Each row of M is roughly a mix of the hidden directions of one of a few groups.
M:
[[-16 -11 -42  17   9  -3   7 -17   4   7  33 -16  -2 -14]
 [  6 -21  25 -19 -15 -17  26  13   8 -11 -36  -4  -7  -8]
 [-10  29  -3 -19 -10  18  16   4  10  31   7  34  12   1]
 [ 18  23 -21   5  -3  12   5 -40 -14 -16  27  -3   9 -10]
 [ 14 -10  -3  22  -6  -1 -36  18 -24 -29 -20 -12  -4   8]
 [-10  28 -25  11   0   5  23 -13  21  21   5  17  27 -11]
 [  6 -13  33 -42  10 -20  19   0  18   8 -10  -7   3  -3]
 [ -4  29 -19 -31  -6   9  29  -1  -1  13   4  25  19  -9]
 [ 31   5   9  -8  -6  23 -13  -7  -5   4  -4   4 -48 -12]
 [-10 -32   3  18   4   2 -17 -15   6   7  23 -26 -32 -11]
 [  8 -13   0  11  12  16 -28 -19   5   2   3 -27 -38 -19]
 [  6 -32  20   6  -2   4 -25   4   5   3 -13 -11 -41 -14]
 [-30   3 -10 -10 -10 -22  31   4  27  27   5  -4   9  10]
 [-29   7 -15   0  24  -7  31  15  -1  24  19  -1  18  16]
 [ 23   4   1   2 -21 -15  -1  23   2 -12 -13 -25  17  38]
 [ 11  23  -7 -28   7  13  11  23  14  37  -6  10  18   6]
 [  8  31 -30 -24   1   7   0  28   8  24  -7  14   0  15]
 [ -6  26 -20  -9  -1   4  45 -27  -3   4   8  -9  14  -9]
 [ 32 -34  17   2   1  -3 -19  -6   5  -2 -10  -6 -32 -20]
 [-19   9  -9   4 -21   1  23 -50  -3 -10  15   3   5  -9]
 [ 30  -3 -13 -16   1  16   5  44  -2  15 -13  15  11 -12]
 [ 14 -33  28  -8  -6  -3 -17  10 -19 -29   6 -12 -21 -12]
 [ -1  16   2 -35   0   7  35  11  11  33   1  17   1   5]
 [ 33 -11  17 -11  26  13 -13   5 -21 -19  19  -9  22 -10]
 [ -4  -2 -22  24   5  12 -16 -32  -7  -5  19 -18 -21 -26]
 [-11  16  -5 -36 -12   8  30  16   6  24  -4  13  22  12]
 [  9  -9  15  16 -30  -1 -12 -15  -9 -31 -26  -1 -29  -3]
 [ 20  -2  -1  32 -12   6 -43  -5  -3 -14  -9 -16 -11  15]
 [  8 -16   5  18   3 -14 -18  -1 -24 -27 -17 -21 -30  17]
 [ 14   7  28  -3   5  14 -25 -15 -12  -3   3 -14 -43 -11]
 [ -1  38 -20   6 -15  25   7 -14  -5 -13  -1  11  30  14]
 [ 36  -1  -5   8 -11 -13   2 -17 -17 -25 -11  24  19 -23]
 [-34 -39  13   8  -4 -14  19 -15  10  -1  15  -7   3 -19]
 [-16  15  -9  -2  16   5   6 -28 -13  -7   6  -8 -21 -45]
 [-20  31 -23   3 -13  -8  32 -18   5   7  -1   2  24  15]
 [ 16 -21  21   1 -22 -21   4   4   1 -26   0 -34   4  22]
 [ 13  21   5  -3   6  -7 -22 -11  10  -4 -43   5 -30  15]
 [-27  -3 -22  -2 -35  -5  22  -2 -11 -11   4  12  27  19]
 [-12  40 -22  31  -3  -6  11 -32   3   1   1   3   8   5]
 [-20   9 -38  13  11  13  21   8 -12  10  30   6  17  -3]
 [  9   1   1  -7   6  13   4 -35  -4  -9   3  -7 -31 -41]
 [-16  43 -16   6  -6 -12  -7 -32  15   3  -3  18  -6  16]
 [  8 -19  20  11  23  12 -37 -13   1  -6  12  -6 -23 -22]
 [-15 -29  22 -12   7   0 -12   0   7   6  12 -29 -38  -5]
 [ 12  18 -29  39   0 -11 -21   1  -7  -9 -17 -13  12  19]
 [ 24   0   4  12   9   6 -34 -18  -1 -25 -22   4 -26 -17]
 [  3 -28  25   5   0  -9  18  18  -5  -8   8 -15  43  -5]
 [-10 -38   4   1  -2 -25  25   6  22  -3   7 -32   1  -6]
 [ 10  39 -27  -6 -14  24  14   0 -13   7  11  24 -14   4]
 [ 15 -13   0  35  18   1 -35 -16  -3 -17   5 -13 -15 -17]
 [ 22  22  26  -3 -19  -1  -7  -7 -18 -21 -15   7  28  23]
 [-27  28 -11  -6   5  12  39  -5   7  21  10  18  -3 -11]
 [  9  18  19  33   8   0 -41  -4 -19  -6 -16  -2 -10  -7]
 [ 15  -9   4  27 -18 -12 -22  10   7 -22 -34 -13 -20  12]
 [ 11   7  25 -36  12  23  -4  20   7  27   1  16 -11 -12]
 [-24   2   4 -31 -20  -6  37  19   6   6 -13  13  15  10]
 [ 45  14  11  -4  -7   1 -23  20 -12   0 -13  15 -10  22]
 [-24  15 -22 -18 -13  -7  39 -11  12  17  17   7  15   0]
 [-30   6  -5  12  -6 -17  30 -42  10  -4  16  -1  -1   2]
 [-29   5 -10  15   1   2  30 -29  -1   6  23   8   0 -30]
 [  7  17 -15   1   9 -18  -4  12  23  19 -12 -24  34  25]
 [  0  22 -16  25  22  16  -6 -10   8  31  18  -5 -28  -7]
 [-18 -28  13   2 -12 -15   3  -4 -18 -43  -9 -23  -3  -4]
 [-21  30 -40  10  -2  22  14   8   2  20   3  14  -9  -2]
 [-40 -13 -13  26  -4   2  -5  11  16  12  10 -13  19  25]
 [-19 -20  -1  15  -4   8  -7 -41 -12 -19  29   0 -11 -12]
 [-24  25 -24  30  -5 -13  19 -27  13   4  -1  10  12   8]
 [  5  37 -13 -12   9  13  35 -22  -4  24   5   6  -9   2]
 [  6  38 -31 -13  15  21  -7 -11  -4  18  14  18  12   2]
 [-32 -23   1   0   2 -14   6  19  16  11  15 -16  23  30]
 [-34 -10  36 -16   9 -14   3  27   8  12 -10  -8  -3  14]
 [ 10   1  38  -3 -12 -12 -18   7 -14 -19  -4   1  25  32]
 [-17 -26 -15  -4 -27  -4   2  31 -10  -6 -16  20  12  25]
 [-24 -12   2 -18 -31  -8  14  30   4  -5 -11  20  24  12]
 [  3 -24  -4  26  23   2 -13 -30   8 -11  19 -13 -10 -28]
 [  7 -11 -24  22  15  16 -25  -4  21  13 -17   1  -1 -34]
 [-34  20 -29   4  -7  18  23  -6  -5  12  19  10 -18 -14]
 [ 41   0 -17   4  17   9 -21  23  13  18   6  -8  20 -13]
 [ -4 -10  11 -44   2   4  21  31   7  20 -16   4   3   8]
 [-18 -21  -7  16  -9 -12  -6 -10   1 -16  21 -19  39  21]
 [ -1  16 -20  19  18  10   3 -30  23  22  22   8  11 -19]
 [ -5  15  -2   9  11  18 -27 -33   0  10 -17  21 -26 -16]
 [ -5 -17  18  22  13 -11 -12 -20 -12 -30  36 -12  -2  -5]
 [ 15  12  -4 -28 -13  -4  15  40   2  16 -15   4  20  18]
 [ -8  20  14  17  10   8 -30  29  -2  19 -21   1 -23  14]
 [ 17   1  29 -32  13  15  -1  25   6  21  -3  13 -20 -14]
 [-32  -6  -7  23  -6   3  11 -34  -2  -9  28 -11  17 -11]
 [-12  10 -32  -7  -3  21  21  29 -17  14  20  20   8  -7]
 [ -4  22 -28  18 -14  -1   0 -10  18  -8 -30  27   3 -24]
 [-21   5 -27   6   5  -2  30 -18  11   7  21   6  29 -21]
 [-12   8 -11  -1  23  -6   1  12  18  36  19  -9  33  15]
 [-26  24 -18  11  22   5  25  -8  11  30  22   2  -3  -9]
 [-15  17 -16  27 -24 -11 -20 -17  -5 -13   8  -3  26  24]
 [  1  18 -21  -3  12   1  31 -28  -3  10  31   7  -6 -25]
 [ 42   7  -2  15  21  13 -32  12  -8   0  -6  -9 -13 -15]
 [ -2  -3 -10  17  24  -9  -1  -7  12   7  28 -23  43   8]
 [  9  31 -34  13  -2   3   5 -18 -18  -3  34   6  11   4]
 [ -9  22 -15  -6 -13   5  41  -7  -8   5   7  34   1 -19]
 [-36 -12  -6  11  18   2   7  12  -5  20  40   9  -7 -11]
 [ -1   3  31 -24   2  15   5 -17 -11   7 -21  32  -5 -27]
 [ -3 -37  10  -5  20  -7   7  27  15  24   8 -27  11  -2]
 [ 41  27   4 -13 -16  22 -11 -10 -17 -11   4  10 -18  10]
 [ -3  28 -37  25  -4   3   6 -31 -12   4   6  -2   7  21]
 [ -1  -5  18  -4  20 -11  -2  27  -8  10  29 -18  24  31]
 [-27  -7   7  18  -8 -24   1   8  -6 -12  -3   5  46  15]
 [ 15 -17  14 -41  -7  12 -19  30 -10   7   5 -10  12  13]
 [ -3 -37  19   9   6 -20  -3  28  19   3 -18 -21 -15   0]
 [ 21 -35  14 -16  20   6 -29  24  -1   5  -3 -15 -14   2]
 [ -7 -41  14   5  16 -21   4 -10  11  10  15 -16 -19 -23]
 [-19 -33  15 -18  13 -11  20   0  19  17  20 -17 -19  -7]
 [ -5  -3  -8  38   8  -5 -11 -37   3 -21  17 -13   0 -22]
 [ 14 -15   7 -15   8   4  -1  44   4  16 -35  -1 -13   1]
 [-20 -19  10 -23   7 -16  32  22  10  19  25  -9  12   1]
 [  8 -28  10   3   0  -8 -21  15  -1  -5 -36   2 -27 -27]
 [ 30 -10  19 -39  16   5  -1  21   4   0 -15   7   5 -23]
 [-25   5 -22   4  -4 -14  30   2  -2  -5  44  -6  12   9]
 [-15  14  -6 -26 -11  12  28  19  11  24  -7  27  21   1]
 [  0  -7  10 -27  -4 -14  16  35  12  25  -3 -17   5  28]
 [-12  -5  -8   1  -3  -1  20  44  -5  22  16  -6  27  20]
 [-20  18  -3  -6 -41   0  24   0 -22 -14   2  24   6  13]
 [  7   3   7 -20   9 -16  24  37  12   8 -33   1  16  10]
 [ 25  -6  21  -1  28  27 -34   7 -25   3  -3   1  -1   0]
 [-28 -27   5  -9   7 -13  29 -14  17   3  25 -16  19  -2]
 [  3  -2  -2  25  -4  19 -29 -28 -13 -13 -14   6 -34 -12]
 [-26 -10   9   8  -4  -5  10  19 -11  21  30 -16   5  35]
 [  7  33  -1  -9 -11  25  -7 -12 -25  -6  -1  39   9 -10]
 [ -4  34 -31  21   8   8  18 -29   9  16   6   6  14  -6]
 [  7 -30   8  22 -10   4 -34 -19   2 -19   5 -27   6   9]
 [-11 -14 -35  20 -16   9 -13 -13  -5  -7  35 -19   0  13]
 [  1  30 -16  40  -5   0 -23  -8 -17 -12 -18   5  -8  15]
 [  9  -6  16 -18  33  21 -29   8  -7  21  16  14  -3 -19]
 [ 21   9 -18   8 -10  15 -22  17  -9  16  13   4 -40  17]
 [-19  12  16 -12 -18   2  -2 -24 -29  -9   7   0 -26  31]
 [  5  20  -3 -21 -21  -6   9 -20  -1 -27 -15  22 -32 -13]
 [  7  -5   5  27   6  -7  -8 -34 -13 -13  16  -2 -41  -2]
 [ -6 -24  23   4  -2  13 -24 -21   7  -7  17 -36 -19   8]]

Here is one row of each group, with its name. Which group are the others in?
[  6 -38  11  18   4  -1 -36  -4 -10 -24  11 -10 -15 -10]
<94>
[ -4 -11  -5 -17  -2  -8  29  35  18  29  -6  22  -8   9]
<45>
[-36 -16 -17  10   9  10  20  -6   2  26  22   7  -3 -25]
<79>

[  3 -20  33 -14   9  -9  -5  32   2  15  22 -11  26  10]
<79>
[  4   4  -5   7  -3  -7  16  22  -7   4   4 -24  36  40]
<79>
[ 11 -33   3  16  31 -11  -1  -3  23  -5   1 -16  -9 -32]
<94>
[ 32 -15   8   4   0  16 -42   3   0  -3 -19 -15 -22  -3]
<79>
[ 40  20  11 -15  -3  -8  16   7  -3   6  10  23  18  27]
<45>
[ -2  -7   7  -7  42  10 -19   9   6  34  23  -4  18  -3]
<79>
[-31  -6  10  13 -13   7   0 -37 -10 -25  19  10  -8 -19]
<94>
[ 13   1  -1 -29  -7  -8  10  37   6   0 -27  17  18  23]
<45>
[ 27   8 -13 -11  25   7   8  33   8  26 -29  -3  -2   2]
<94>
[-22 -34  10 -30 -25 -11  14  -1  -7 -11  17  -6   9  18]
<94>
[ 20  -1  13   5  -3   8 -44   3 -14 -17 -25 -12 -22  -4]
<45>
